Here are some numbered points:
[-61 -70  54 -34 -15 -76  76 -25 -29 -36  76   9 -70 -57  70 -76] 0
[-57 -22  31 -20 -34 -51  65   4 -40 -42  51  -1 -42 -84  61   6] 1
[  5 -11   7 -10  11  10 -14  15  -4   7  -1 -16 -10 -10  -9 -14] 2
[-11  11 -46  46  -9   6  19  61  23   6 -23  54   6   4 -34  65] 3
[ -29   -6 -101   25  -23   -6   16   36  -25  -19  -10   34  -11   -2
  -10   32] 4
[-31   5  18 -11  12   1  38   9  -2 -34  29   7  12 -15  38  14] 5
[ 25  57 -20 -14  54  14  -7   6  44  38 -15  26  54  22   0  -1] 6
[-23 -10 -12  16  -2 -20  34  40  -6  -6  -7  36 -19  -7  25  42] 7
[  2  -5  25 -70  46 -10  36 -26  20  -4  25 -57  40 -14  34 -36] 8
[ 70  65 -70  12  29  65 -44 -14  84  70 -36 -19  29  84 -57 -54] 9
[-38  -2 -28  34   7 -25  20  54  15   0   9  51  -6  57 -14  46] 10
[ 31   9   1 -12  36  29   7  -2  36  14   0  -6  36   7  19 -20] 11
[-22  -9   4  26 -32 -26   6  44 -20 -10 -20  42 -20 -20   1  38] 12
[ -36  -26   42  -61   31  -34   44  -57    1  -31   40 -101   32  -38
   46   -6] 13
[  7 -28  22   5 -22 -11   1   2 -46 -16   4  19 -26 -22 -18  20] 14
[ -70  -57  101 -101   -7  -54   51  -44  -11  -57   57  -34   10  -40
   51  -51] 15
[ 57  38 -76  51   4  84 -70  11  16  48 -65   6  -4  70 -46   4] 16
[ 22   6  -1  -1   5   0  -1  -7  -7 -14   5   0 -84  -1  29 -12] 17
[-76 -31  29 -18 -42 -36  54  12 -34 -40  44   1 -65 -44  54   9] 18
[-46 -20  -2   1   2  -7  42  25 -22 -20  11  20 -15 -19  32  25] 19
[ 10  14  12 -19  20   9  -5 -16   4   9  -4 -26  16   1   7  -2] 20
[-32 -40  20  57 -70 -18 -28  31 -70  10  -2  40 -76 -12 -25  29] 21
[  -5   31   -9   32 -101  -16  -10   38   31   16  -12   61   31   14
  -20   36] 22
[ 48  26 -26  10  26  42 -36 -84  42  19 -38  -9  23  40 -28   5] 23
[ 15  15  10 -38  65  16  28 -34  51  36  12 -70  61   9  26 -61] 24
[ 36  46 -15 -29 101  31  11 -36 101  65  38 -54 101  32 -44 -70] 25
New points follow, each followed by the number of its nearest point above by angle.
[ 42  44 -61  70 -16  61 -76  29   7 101 -70  31   4  51 -76  28] >> 16
[  -6    0  -51   84  -31   36  -84  101  -32   23 -101  101  -48   42
  -84  101] >> 3
[ 20  48 -57   9  42  15   5  14  32  26 -26  11  42  18  -1  11] >> 6
[  51   34  -18    6   28   51  -38 -101   54   32  -28  -20   28   54
  -29  -28] >> 23
[-18 -18  14  -6 -10   7  46  19 -28  -1  28  14  -9 -18  44  19] >> 19
[ -9 -46  -6  61 -38 -14 -34  51 -57 -15  19  48 -38  -4 -23  48] >> 21
[ 18  70 -34  -2  48  12  12  10  28  29   7  -2  46  12  14   7] >> 6
[-28 -15   2  44 -48  -4 -12  48 -12 -11 -11  44 -16  -6  -4  44] >> 12
[ -2  20 -38  40  34 -15   4  70  25   1 -25  65   7  10 -26  51] >> 3
[ -1  12  -7  11  -5 -84   9  18 -10 -12  14  16   1 -11 -12  16] >> 12
[-25  18 -32  48   1 -19 -29  57  22   2 -29  70  -7   5  -7  61] >> 3
[-26 -65  61 -57  -6 -57  23 -70 -18 -54  36 -32   0 -70  22 -34] >> 15
[  0 -29  40 -36   9 -31  10 -76   0 -22  31   5  14 -32  20 -44] >> 15
[  1  28 -65  36  16  -1  -6  46  34  15 -32  46  20  11 -61  54] >> 3
[ 23  76 -42  18  40  22 -26  22  38  46 -51  18  51  28 -16  15] >> 6
[101   4 -11  20 -20  57 -65   0   5  25 -16   2   2  48 -22  -7] >> 16
[ 28 -16  11  -5  -4  23 -31   1 -15 -18 -31  10 -29 -16 -32  18] >> 14
[ 38  23 -31  54 -14  54 -54  20 -14  28 -48  15 -14  44 -65  12] >> 16
[ -14  -36   23   14  -29  -23  -25   16  -38  -25    1   23  -36 -101
   -6   70] >> 14
